In the data rows, 50 means zero.
Some points:
tensor([39, 63, 39, 69, 34, 56, 51, 45, 46, 62, 71, 68, 32, 29, 95, 44,
        45, 48, 32, 38, 57, 56, 50, 74, 49, 57, 35, 52, 66, 44, 41, 38])
tensor([39, 53, 57, 43, 45, 67, 67, 55, 72, 45, 32, 56, 62, 61, 53, 80,
        51, 40, 50, 57, 86, 62, 36, 39, 28, 31, 78, 74, 60, 38, 25, 47])
tensor([48, 53, 58, 35, 39, 42, 66, 48, 56, 73, 41, 51, 24, 44, 57, 41,
        71, 62, 27, 72, 68, 55, 68, 57, 75, 57, 62, 56, 47, 55, 51, 72])
tensor([60, 65, 59, 48, 55, 55, 48, 51, 49, 36, 33, 46, 44, 62, 70, 55,
        46, 48, 56, 35, 57, 32, 54, 64, 61, 32, 33, 38, 53, 99, 52, 54])
tensor([49, 54, 41, 32, 43, 54, 38, 47, 43, 75, 50, 38, 62, 59, 67, 26,
        60, 47, 68, 67, 59, 57, 87, 22, 64, 45, 43, 57, 36, 48, 25, 15])
tensor([69, 73, 42, 68, 45, 61, 66, 47, 38, 52, 35, 32, 48, 51, 42, 54,
        57, 36, 52, 54, 46, 54, 50, 32, 45, 57, 47, 70, 66, 62, 61, 69])
tensor([58, 69, 37, 54, 62, 29, 60, 57, 60, 65, 58, 77, 60, 36, 67, 61,
        60, 56, 80, 44, 48, 69, 43, 60, 52, 56, 36, 26, 44, 37, 60, 43])
tensor([58, 41, 60, 54, 46, 48, 60, 47, 54, 50, 38, 33, 18, 49, 50, 48,
        36, 47, 50, 61, 41, 34, 49, 51, 00, 51, 43, 46, 00, 46, 51, 56])
tensor([29, 63, 40, 53, 43, 75, 70, 46, 69, 50, 72, 56, 78, 48, 61, 45,
        24, 63, 54, 47, 57, 46, 54, 55, 51, 59, 46, 50, 38, 33, 53, 67])
tensor([64, 49, 55, 52, 63, 48, 32, 61, 63, 51, 24, 47, 47, 67, 55, 27,
        46, 53, 34, 51, 59, 41, 28, 44, 38, 75, 33, 80, 61, 55, 39, 52])
tensor([30, 50, 43, 37, 68, 49, 35, 57, 48, 47, 32, 38, 46, 43, 43, 56,
        53, 45, 58, 34, 25, 77, 37, 79, 67, 44, 37, 67, 37, 35, 40, 61])
tensor([43, 19, 52, 50, 45, 58, 53, 44, 46, 84, 52, 75, 57, 49, 49, 67,
        43, 61, 61, 57, 46, 76, 37, 42, 44, 58, 47, 41, 50, 59, 68, 47])
tensor([64, 40, 60, 36, 43, 22, 51, 79, 50, 39, 48, 28, 55, 32, 42, 59,
        39, 49, 56, 25, 60, 41, 64, 68, 40, 46, 68, 67, 55, 44, 78, 46])
tensor([51, 59, 44, 60, 33, 42, 51, 43, 40, 61, 45, 12, 32, 48, 41, 55,
        23, 59, 29, 47, 74, 63, 47, 33, 51, 50, 32, 44, 57, 52, 49, 48])
tensor([32, 52, 37, 43, 48, 52, 46, 67, 54, 30, 77, 31, 35, 35, 29, 50,
        45, 34, 50, 58, 58, 44, 43, 54, 54, 81, 70, 28, 56, 78, 42, 52])
tensor([50, 47, 55, 53, 36, 46, 69, 47, 15, 57, 52, 51, 42, 46, 57, 72,
        50, 62, 54, 35, 45, 38, 31, 04, 53, 66, 31, 43, 53, 52, 54, 40])
tensor([62, 52, 37, 54, 39, 59, 47, 46, 43, 64, 58, 38, 46, 95, 63, 79,
        38, 48, 35, 46, 09, 38, 63, 73, 47, 58, 70, 60, 68, 49, 37, 51])
tensor([56, 53, 45, 62, 57, 12, 43, 55, 75, 60, 61, 39, 46, 29, 36, 42,
        62, 30, 69, 62, 53, 49, 53, 54, 34, 41, 51, 50, 65, 58, 47, 60])
tensor([55, 36, 91, 60, 47, 59, 58, 29, 69, 46, 68, 42, 62, 60, 42, 53,
        53, 31, 52, 61, 57, 69, 10, 65, 56, 44, 59, 77, 47, 52, 35, 39])
tensor([31, 70, 58, 58, 74, 53, 36, 44, 61, 55, 53, 38, 36, 54, 37, 57,
        81, 48, 40, 26, 42, 28, 49, 35, 53, 51, 64, 35, 52, 31, 61, 30])
tensor([51, 36, 47, 35, 44, 29, 77, 61, 52, 45, 54, 53, 50, 63, 53, 40,
        71, 50, 43, 62, 32, 34, 27, 38, 57, 39, 42, 56, 55, 51, 50, 24])
tensor([38, 47, 36, 51, 87, 49, 70, 55, 27, 46, 38, 57, 65, 50, 53, 46,
        37, 42, 70, 38, 59, 70, 38, 63, 51, 49, 94, 25, 43, 58, 36, 40])
tensor([35, 60, 86, 64, 59, 32, 49, 55, 40, 48, 59, 50, 69, 45, 33, 65,
        34, 61, 46, 51, 47, 48, 75, 55, 56, 85, 33, 70, 48, 59, 38, 47])
tensor([62, 75, 56, 57, 25, 53, 55, 57, 39, 52, 24, 60, 57, 47, 00, 20,
        39, 31, 32, 64, 38, 46, 54, 51, 49, 33, 43, 31, 57, 51, 25, 47])
tensor([45, 32, 58, 60, 51, 53, 73, 76, 59, 50, 72, 73, 29, 32, 46, 41,
        60, 53, 61, 39, 38, 56, 73, 52, 47, 48, 52, 70, 62, 57, 36, 57])
tensor([38, 15, 38, 70, 47, 37, 59, 65, 27, 50, 56, 56, 66, 55, 48, 45,
        56, 38, 56, 67, 74, 25, 53, 76, 59, 60, 49, 55, 58, 40, 47, 74])
tensor([63, 33, 54, 62, 56, 80, 44, 53, 65, 72, 27, 31, 62, 21, 71, 24,
        62, 77, 47, 29, 44, 40, 42, 46, 52, 45, 53, 29, 60, 42, 60, 44])
tensor([82, 39, 32, 41, 48, 69, 38, 48, 52, 35, 69, 52, 65, 12, 32, 74,
        45, 43, 43, 70, 45, 50, 55, 60, 63, 57, 35, 66, 56, 59, 61, 40])
tensor([55, 53, 59, 31, 51, 28, 35, 41, 48, 52, 27, 60, 53, 32, 64, 64,
        37, 31, 32, 44, 39, 39, 46, 25, 69, 52, 79, 41, 44, 33, 41, 63])
tensor([47, 42, 42, 41, 73, 33, 43, 43, 54, 43, 67, 47, 56, 62, 34, 51,
        39, 99, 52, 38, 54, 58, 43, 60, 44, 36, 58, 46, 42, 50, 35, 59])
tensor([44, 64, 48, 00, 56, 58, 61, 33, 21, 51, 64, 43, 61, 55, 43, 40,
        72, 41, 67, 28, 66, 55, 49, 58, 33, 38, 56, 53, 53, 35, 69, 58])
tensor([46, 59, 41, 39, 35, 40, 46, 58, 52, 34, 33, 51, 54, 53, 39, 57,
        69, 80, 56, 65, 61, 39, 50, 74, 52, 66, 70, 49, 42, 57, 55, 19])
tensor([75, 61, 64, 56, 47, 35, 44, 46, 54, 28, 55, 75, 22, 55, 43, 47,
        24, 62, 77, 65, 53, 35, 45, 64, 54, 55, 55, 46, 68, 13, 52, 54])
tensor([48, 34, 38, 46, 64, 52, 70, 02, 49, 48, 59, 71, 56, 33, 42, 40,
        48, 56, 67, 33, 50, 40, 56, 55, 55, 44, 47, 78, 56, 56, 52, 59])
tensor([43, 47, 74, 77, 35, 67, 41, 15, 50, 18, 59, 56, 57, 58, 67, 53,
        64, 37, 60, 47, 60, 69, 60, 60, 43, 39, 65, 59, 42, 52, 32, 37])
tensor([30, 46, 50, 34, 57, 46, 42, 60, 45, 00, 50, 40, 50, 52, 64, 52,
        64, 58, 42, 61, 37, 52, 58, 27, 52, 41, 27, 32, 62, 36, 37, 65])
tensor([76, 54, 66, 34, 66, 76, 53, 55, 54, 53, 50, 49, 69, 60, 76, 45,
        67, 56, 28, 49, 43, 69, 50, 54, 47, 50, 25, 16, 45, 38, 62, 55])
tensor([56, 54, 64, 49, 28, 47, 38, 50, 59, 78, 69, 46, 42, 53, 40, 48,
        47, 50, 68, 52, 42, 43, 64, 55, 57, 60, 54, 44, 56, 61, 50, 60])
tensor([24, 71, 48, 64, 75, 59, 37, 55, 42, 52, 52, 59, 50, 37, 55, 49,
        33, 56, 40, 89, 28, 35, 46, 34, 48, 28, 58, 58, 57, 51, 78, 40])
tensor([67, 49, 31, 81, 53, 41, 50, 48, 63, 21, 53, 48, 44, 63, 46, 44,
        63, 53, 41, 61, 54, 57, 59, 27, 69, 60, 51, 42, 37, 49, 72, 60])
tensor([56, 50, 41, 65, 64, 65, 46, 60, 38, 55, 35, 50, 29, 61, 32, 78,
        58, 35, 54, 51, 57, 39, 61, 43, 69, 30, 27, 50, 44, 30, 54, 49])
tensor([49, 34, 44, 47, 44, 39, 41, 35, 62, 72, 37, 60, 75, 67, 44, 51,
        64, 47, 11, 29, 47, 45, 64, 30, 41, 21, 27, 25, 48, 50, 57, 49])
tensor([32, 33, 40, 45, 39, 60, 47, 48, 75, 52, 24, 52, 36, 76, 61, 36,
        25, 22, 61, 50, 42, 53, 50, 49, 55, 51, 38, 48, 53, 47, 77, 42])
tensor([66, 53, 48, 42, 54, 37, 35, 44, 39, 45, 51, 55, 48, 64, 57, 32,
        35, 45, 32, 59, 45, 64, 56, 35, 33, 73, 55, 45, 62, 63, 58, 52])
tensor([36, 51, 33, 47, 27, 78, 11, 71, 34, 54, 65, 59, 51, 49, 50, 37,
        54, 55, 60, 32, 50, 61, 22, 53, 44, 33, 74, 56, 31, 52, 49, 68])
These points spread out most along one direction. Take the direction at right angles to it along which they spread out most. Go by this last direction. For each point below, how far along it does it lie, from 0 to 99? The average is 50, and the first point in the table lies past the average. One standard deviation of the points above along it is 16.
tensor([35, 60, 86, 64, 59, 32, 49, 55, 40, 48, 59, 50, 69, 45, 33, 65,
        34, 61, 46, 51, 47, 48, 75, 55, 56, 85, 33, 70, 48, 59, 38, 47]) 24
tensor([44, 64, 48, 00, 56, 58, 61, 33, 21, 51, 64, 43, 61, 55, 43, 40,
        72, 41, 67, 28, 66, 55, 49, 58, 33, 38, 56, 53, 53, 35, 69, 58]) 81
tensor([24, 71, 48, 64, 75, 59, 37, 55, 42, 52, 52, 59, 50, 37, 55, 49,
        33, 56, 40, 89, 28, 35, 46, 34, 48, 28, 58, 58, 57, 51, 78, 40]) 44
tensor([51, 59, 44, 60, 33, 42, 51, 43, 40, 61, 45, 12, 32, 48, 41, 55,
        23, 59, 29, 47, 74, 63, 47, 33, 51, 50, 32, 44, 57, 52, 49, 48]) 32
tensor([66, 53, 48, 42, 54, 37, 35, 44, 39, 45, 51, 55, 48, 64, 57, 32,
        35, 45, 32, 59, 45, 64, 56, 35, 33, 73, 55, 45, 62, 63, 58, 52]) 37
tensor([46, 59, 41, 39, 35, 40, 46, 58, 52, 34, 33, 51, 54, 53, 39, 57,
        69, 80, 56, 65, 61, 39, 50, 74, 52, 66, 70, 49, 42, 57, 55, 19]) 43
tensor([39, 53, 57, 43, 45, 67, 67, 55, 72, 45, 32, 56, 62, 61, 53, 80,
        51, 40, 50, 57, 86, 62, 36, 39, 28, 31, 78, 74, 60, 38, 25, 47]) 64
tensor([43, 19, 52, 50, 45, 58, 53, 44, 46, 84, 52, 75, 57, 49, 49, 67,
        43, 61, 61, 57, 46, 76, 37, 42, 44, 58, 47, 41, 50, 59, 68, 47]) 68
tensor([49, 54, 41, 32, 43, 54, 38, 47, 43, 75, 50, 38, 62, 59, 67, 26,
        60, 47, 68, 67, 59, 57, 87, 22, 64, 45, 43, 57, 36, 48, 25, 15]) 60
tensor([48, 53, 58, 35, 39, 42, 66, 48, 56, 73, 41, 51, 24, 44, 57, 41,
        71, 62, 27, 72, 68, 55, 68, 57, 75, 57, 62, 56, 47, 55, 51, 72]) 40
tensor([58, 41, 60, 54, 46, 48, 60, 47, 54, 50, 38, 33, 18, 49, 50, 48,
        36, 47, 50, 61, 41, 34, 49, 51, 00, 51, 43, 46, 00, 46, 51, 56]) 37
tensor([62, 52, 37, 54, 39, 59, 47, 46, 43, 64, 58, 38, 46, 95, 63, 79,
        38, 48, 35, 46, 09, 38, 63, 73, 47, 58, 70, 60, 68, 49, 37, 51]) 42
